Here are some points:
tensor([3, -53, -17, 0, 43, -3, 3, -14, 39, -10, -45, -7, 64,
        -8, -17, -22])
tensor([-33, 41, 38, -33, 22, -2, 60, -13, -89, -21, 28, -61, -53,
        -81, -46, 67])
tensor([-11, 46, 12, -14, 4, -14, 50, -8, -51, -53, 1, -39, -36,
        -30, -67, 91])
tensor([77, -92, -24, -7, -46, 62, -92, 54, 53, 49, -25,
        115, 101, 45, 49, -116])
tensor([-4, -13, 47, -18, -7, 26, -37, 11, 38, -6, -22, 84, 40,
        -14, 10, 0])
tensor([52, -40, -30, 28, -20, 25, -53, 36, 49, 15, -6, 49, 43,
        24, 30, -74])
tensor([-32, 12, 44, -2, 32, -56, 5, -26, 16, 19, -15, -29, -21,
        20, 64, -32])
tensor([-17, 66, -11, 24, -61, 17, 5, 18, -41, -33, 36, 29, -74,
        0, -50, 69])
tensor([7, -9, -3, 76, 4, 30, -47, 28, 72, 38, -11, 73, 18,
        27, 56, -80])
tensor([-34, -80, -8, -53, -1, -17, -41, -15, 13, -4, -25, 40, 22,
        31, 23, -9])
tensor([-46, 28, 27, -6, -8, 4, 7, -12, -25, -16, 18, 10, -44,
        -33, -8, 34])
tensor([-35, 27, 15, 21, 25, -15, 7, -5, -13, -34, 6, 5, -27,
        -51, -14, 46])
tensor([38, -8, -38, 38, -24, 51, -14, 23, 43, 3, -6, 32, 33,
        19, -33, -26])
tensor([26, -16, 25, 4, 22, -32, -29, 7, 26, 12, -24, 17, 33,
        14, 58, -50])
tensor([-31, 87, -27, 43, 25, -84, 48, -28, 20, -29, 20, -75, -66,
        40, 3, 49])
tensor([-31, 8, 37, -2, 24, -61, 1, -29, 22, 14, -11, -18, -24,
        22, 68, -43])
tensor([6, 3, 10, 70, 33, 37, -28, 32, 32, 16, -19, 39, 49,
        -60, -6, -51])
tensor([50, -10, -9, 15, -49, 31, -118, 51, 79, 38, -31,
        127, 102, 79, 52, -21])
tensor([9, 42, -13, 8, 3, 1, 32, -7, -47, 16, 50, -72, -55,
        8, 16, 4])
tensor([-6, -28, -11, -1, 43, -18, 24, -18, 21, -3, -34, -37, 35,
        -20, -18, -2])
tensor([34, -66, -19, -5, -33, 26, -53, 14, 86, 21, -42, 83, 76,
        63, 29, -70])
tensor([-22, 88, 28, -55, 13, -55, 87, -55, -76, 48, 65,
        -127, -93, 46, 43, 40])
tensor([7, -15, 23, 23, 6, 45, 24, -6, 11, 38, -10, -23, 0,
        -32, 9, -97])
tensor([26, -13, 35, 4, 24, -28, -26, 13, 19, 15, -21, 6, 36,
        7, 53, -46])
tensor([15, -25, 0, 11, 37, -21, 19, -10, 56, -18, -48, -20, 60,
        -15, -1, -36])
tensor([-22, -39, 11, -41, -16, 27, -3, -12, -15, 12, -1, 11, -9,
        7, -4, 4])
tensor([-31, 3, 34, -89, 5, 0, 65, -48, -103, 7, 34,
        -102, -58, -34, -20, 40])
tensor([32, 15, -30, 30, -26, 35, 10, 17, 22, 6, 15, -1, 8,
        18, -25, -8])
tensor([-1, 46, 49, -18, 35, -61, 29, -23, -51, 18, 22, -78, -43,
        -10, 51, 9])
tensor([-22, 10, -6, -20, 8, -7, 31, -29, -36, -5, 31, -45, -43,
        -10, -14, 37])
tensor([-25, -55, 16, -8, -1, 11, -54, 3, 57, -9, -44, 98, 54,
        -14, 12, -22])
tensor([33, -31, 19, 39, 21, -27, -64, 36, 51, 2, -28, 36, 37,
        -4, 70, -82])
tensor([58, -24, -12, 40, 4, 30, -11, 32, 39, -3, -32, 23, 69,
        -13, -10, -68])
tensor([-3, 56, 47, -13, 35, -59, 36, -25, -42, 31, 23, -71, -44,
        1, 52, 3])
tensor([-7, -30, -14, -6, 4, 5, -5, -3, 12, -2, 1, 11, 3,
        -3, -13, 13])
tensor([21, -89, 5, -26, -22, 38, -34, 6, 45, 30, -38,
        54, 65, 14, 34, -107])
tensor([-22, -5, 4, -16, 50, -28, 53, -32, -15, -2, -5, -80, 3,
        -30, -20, 16])
tensor([1, -13, 15, 3, -34, 76, -20, 27, -33, 19, 35, 51, -20,
        -51, -11, -1])
tensor([-60, 3, -14, 33, 8, 4, 19, -16, 6, 0, 25, -1, -57,
        -31, -2, 19])
tensor([0, -33, -11, 31, 26, -17, 7, -9, 44, -28, -38, -8, 35,
        -21, -11, -56])
tensor([-12, 29, 1, -5, -12, 3, 5, 11, -35, -12, 36, 9, -32,
        -15, -18, 67])
tensor([-41, -24, 25, -37, 29, -47, 30, -50, -43, 35, 12, -78, -46,
        -11, 52, -59])
tensor([5, 22, 12, 5, 36, -37, 51, -18, -29, -5, 7, -87, -7,
        -34, -8, -25])
tensor([7, -79, -46, 23, -17, 23, -44, 8, 96, -13, -79, 71, 79,
        33, -16, -71])
tensor([47, -72, -21, 33, 18, 8, -46, 25, 68, -1, -58,
        47, 102, -10, 11, -101])
tensor([14, 14, 38, -4, 31, -41, -11, -9, -10, 19, -10, -23, 6,
        8, 59, -35])
tensor([-50, -27, 1, -70, 6, -44, 6, -46, -36, 5, 16, -36, -36,
        20, 20, 25])
tensor([6, 29, -1, -36, -29, 5, 12, 3, -37, -1, 28, -4, -37,
        26, -23, 69])
tensor([8, -34, -18, 6, -19, 19, -48, 31, 20, -20, -4, 73, 20,
        4, -7, 16])
tensor([-6, 24, 20, -9, -28, 66, 11, 13, -66, 23, 61, 8, -55,
        -46, -7, 24])
tensor([17, 8, -19, -18, 2, 8, 13, -6, -21, -14, -1, -27, 10,
        24, -27, 37])
16 more points follow, each with its number after it:
tensor([28, -87, 5, 2, -10, 48, -72, 49, 57, -28, -57, 127, 103,
        -52, -25, -46]) 0
tensor([-23, -23, 21, -12, 18, 0, 26, -9, 34, -8, -43, 6, 29,
        -16, -21, 23]) 1
tensor([-17, 59, -41, 44, 18, -70, 17, -18, 45, -37, 0, -42, -28,
        45, 12, 26]) 2
tensor([-31, 17, 9, 19, 27, -13, -1, -3, -9, -23, 6, 16, -5,
        -59, -12, 32]) 3
tensor([-23, 84, 20, 9, -6, -7, 7, 1, -97, 2, 51, -32, -71,
        -44, -6, 33]) 4
tensor([7, 43, 27, -25, -14, -14, -32, 3, 14, 24, -16, 46, 38,
        41, 33, 22]) 5
tensor([1, -52, -25, 0, -6, 19, -30, 10, 28, -10, -19, 31, 24,
        6, -7, -13]) 6
tensor([-52, 51, 34, 36, 33, -13, 29, -19, -17, -9, -17, -34, -24,
        -69, -26, 1]) 7
tensor([17, 51, -10, 50, -14, -24, -57, 29, 24, -5, 15, 60, -18,
        50, 38, 5]) 8
tensor([33, 16, -31, 35, -24, 40, 9, 23, 20, 9, 10, 0, 8,
        19, -31, -12]) 9
tensor([-19, -4, -12, -10, 7, -7, 22, -16, -23, -3, 18, -38, -31,
        -11, -20, 34]) 10
tensor([-44, 115, -1, 4, -45, -5, 57, -17, -107, -24, 69,
        -60, -127, -13, -51, 116]) 11
tensor([16, 8, 11, -56, -29, 27, 44, -10, -98, 20, 49, -79, -51,
        -22, -33, 23]) 12
tensor([-2, 20, 6, 64, 9, 13, -24, 10, 46, 46, 11, 27, -16,
        7, 55, -64]) 13
tensor([-5, 14, 0, 62, 10, 15, -22, 11, 45, 42, 10, 24, -19,
        23, 52, -57]) 14
tensor([4, 25, -21, 59, -36, 42, -34, 44, 23, -24, 21, 80, -16,
        -16, -25, 28]) 15
Which of these numbered points is nearest to each point below, ignoring the direction in which the first points spread most? Its number follows each.
tensor([-26, 3, 15, 24, 18, -4, -7, 11, 4, -26, -5, 28, -2,
        -50, -9, 28]) > 3
tensor([-14, 80, 45, -38, 0, -30, 18, -14, -40, 28, 13, -23, -17,
        37, 30, 58]) > 5
tensor([4, -127, -29, -29, -16, 12, -118, 22, 96, -8, -74,
        127, 105, 52, 23, -71]) > 6
tensor([29, -45, -5, 15, -41, 96, -70, 49, 6, 21, 6, 113, 32,
        -32, -9, -31]) > 4
tensor([-3, -30, 22, -7, 7, 23, -8, 17, -16, -24, -19, 41, 31,
        -73, -37, 6]) > 0
tensor([-27, 12, 35, -22, 17, 2, 30, -1, -54, -23, 10, -16, -12,
        -84, -36, 37]) > 0
tensor([-2, -2, 25, 22, 4, 47, 38, -7, 0, 39, -6, -37, -15,
        -29, 11, -94]) > 13
tensor([-2, 7, 44, 8, 13, 11, 2, -6, 4, 20, -27, 13, 5,
        -24, 17, -51]) > 7
tensor([2, 65, 0, -24, -45, -15, 6, 14, -44, -36, 27, 16, -48,
        32, -32, 109]) > 11
tensor([10, 51, -8, -14, -52, 1, -8, 15, -25, -33, 26, 35, -32,
        39, -35, 100]) > 11
tensor([-36, 29, 25, -20, 0, 7, -2, -11, -47, -10, 44, 2, -49,
        -42, 11, 39]) > 4
tensor([38, 35, -26, 12, -79, 41, -37, 58, -46, -11, 60, 67, -44,
        18, -39, 67]) > 11
tensor([57, 86, -46, 20, -40, 1, 9, 30, -19, -24, 43, -12, -21,
        57, -42, 90]) > 11
tensor([31, 17, -34, 34, -20, 41, 13, 15, 19, 1, 10, -5, 5,
        21, -25, -5]) > 9
tensor([-6, 11, 31, 20, 7, 33, 52, -17, -16, 46, 5, -60, -35,
        -38, 15, -82]) > 13
tensor([52, -43, -30, 34, -19, 25, -58, 36, 53, 9, -9, 60, 50,
        33, 33, -72]) > 10
tensor([-23, 87, -11, 46, -27, 15, 11, 18, -26, -23, 50, 7, -76,
        -24, -38, 70]) > 15
tensor([-1, 9, 7, 65, 6, 17, -26, 11, 46, 45, 5, 30, -11,
        20, 55, -64]) > 14
tensor([-4, 4, 32, 16, 9, 34, 48, -15, -5, 42, 6, -52, -23,
        -21, 11, -86]) > 13
tensor([49, -2, -39, 68, -35, 57, -33, 64, 14, -57, -6, 75, 33,
        -44, -90, 16]) > 15
tensor([47, 29, -47, 7, -25, -15, -25, 30, -22, -30, 29, 7, -3,
        44, -28, 55]) > 11
tensor([-19, 60, -43, 47, 20, -70, 25, -10, 47, -37, -3, -43, -28,
        51, 0, 24]) > 2
Here are 16 other points, each followed by its number:
tensor([-34, -56, 13, -27, 16, -34, -5, -24, -3, 30, -15, -31, -4,
        0, 53, -91]) 0
tensor([-50, -46, -2, -67, 3, -35, -7, -40, -25, -1, -1, -18, -25,
        21, 17, 18]) 1
tensor([2, 21, -52, 58, 4, -60, -21, 14, 86, -35, -25, 19, 17,
        56, 5, -5]) 2
tensor([13, -19, -6, -7, -23, -8, -14, 0, 30, -4, -36, 12, 27,
        44, 8, -46]) 3
tensor([19, -29, 8, 6, -34, 90, -40, 39, -23, 19, 23, 74, -2,
        -38, -10, -3]) 4
tensor([53, 74, -42, 22, -39, -18, 5, 19, -48, -25, 45, -30, -33,
        28, -50, 127]) 5
tensor([-29, -25, 11, -37, -12, 8, 12, -13, -17, 17, 8, -2, -12,
        -14, -1, 7]) 6
tensor([31, -44, -9, -28, -27, 65, -23, 11, 18, 17, 2, 49, 34,
        19, 0, -12]) 7
tensor([-83, 65, 49, -43, 27, -37, 64, -58, -73, 1, 45, -86, -98,
        -45, 9, 78]) 8
tensor([24, 7, 19, -10, -19, -1, -62, 22, 49, 23, -43, 93, 78,
        50, 36, -3]) 9
tensor([-29, 3, 29, 6, 26, -54, -14, -22, 34, 21, -29, -8, -6,
        33, 71, -45]) 10
tensor([-21, -3, 33, 11, 28, -48, -16, -20, 42, 20, -33, 8, 4,
        27, 62, -48]) 11
tensor([-43, 33, 28, -31, 27, -20, 71, -45, -25, -9, -5, -68, -36,
        -19, -25, 67]) 12
tensor([-1, -106, 4, 16, -11, 36, -110, 33, 115, -13, -82,
        127, 118, -10, 17, -62]) 13
tensor([-28, -7, 17, 0, -17, 18, -36, 8, 6, -20, -3, 64, -1,
        -24, -15, 10]) 14
tensor([-47, 10, 22, -56, 3, -3, 54, -40, -66, 14, 39, -67, -71,
        -16, -4, 42]) 15
Which of these numbered points is nearest to each point below, ignoring the direction in which the first points spread most? Its number follows each.
tensor([-44, -51, -1, -64, 2, -32, -14, -32, -11, 3, -9, -6, -8,
        23, 20, 2]) > 1
tensor([18, -32, -6, -24, -16, 59, -3, 1, -6, 20, 10, 15, 20,
        12, -2, 0]) > 7
tensor([14, -12, -7, -4, -28, -11, -8, 1, 34, -1, -31, 16, 30,
        50, 14, -50]) > 3
tensor([34, -3, 0, -41, -33, 48, 16, 1, -72, 10, 29, -32, -11,
        -12, -31, 11]) > 7
tensor([-12, 43, 15, -18, -14, -36, 45, -24, -31, 5, 5, -66, -41,
        27, 9, -5]) > 3
tensor([7, -87, -16, -9, 21, -10, -39, 5, 26, -47, -55, 42, 75,
        -22, -26, -17]) > 13
tensor([43, -85, -24, -9, -29, 81, -62, 36, 70, 18, -34, 108, 94,
        33, 3, -48]) > 7
tensor([-34, 39, 44, -6, 37, -65, 28, -42, -9, 21, -1, -58, -47,
        21, 62, -9]) > 10
tensor([3, 89, 12, -13, -22, -9, -25, 1, -28, 42, 34, 21, -18,
        59, 38, 63]) > 9
tensor([-62, 27, 33, -26, 23, -23, 30, -36, -29, 1, 11, -25, -44,
        -38, 11, 41]) > 8
tensor([30, 127, -26, -7, -25, -22, 83, -6, -101, -17, 95,
        -119, -102, 43, -50, 127]) > 5
tensor([-30, 4, 14, -24, 12, -14, 13, -5, -27, -20, -6, -7, -16,
        -13, -20, 53]) > 13
tensor([66, 72, -40, 19, -37, 9, 1, 34, -6, -27, 37, -1, -6,
        60, -46, 77]) > 5
tensor([-5, 44, -52, 57, 11, -78, 1, -11, 70, -23, -19, -18, -3,
        47, 19, 12]) > 2
tensor([-2, 89, 18, -14, -24, -8, -23, 0, -28, 41, 36, 14, -20,
        58, 43, 55]) > 9
tensor([15, -25, -7, -31, -22, 48, 0, 0, 3, 24, 8, 21, 11,
        14, -3, 3]) > 7
tensor([-35, -81, -7, -54, -3, -16, -46, -17, 17, -2, -31, 32, 20,
        31, 22, -15]) > 1
tensor([33, 5, 7, -31, -23, 9, -1, 1, -39, 59, 41, -27, -18,
        28, 44, -44]) > 15
tensor([-34, -67, 13, -27, 20, -22, -4, -25, -4, 34, -18, -27, 4,
        -1, 55, -98]) > 0
tensor([-46, 24, 32, -8, -3, 4, 11, -9, -24, -21, 17, 11, -42,
        -39, -13, 32]) > 14
tensor([-14, -120, -20, -46, -14, -7, -81, -3, 63, -6, -54,
        92, 72, 43, 32, -49]) > 1
tensor([5, 86, 14, -17, -26, -6, -28, 9, -21, 43, 31, 17, -8,
        51, 43, 50]) > 9
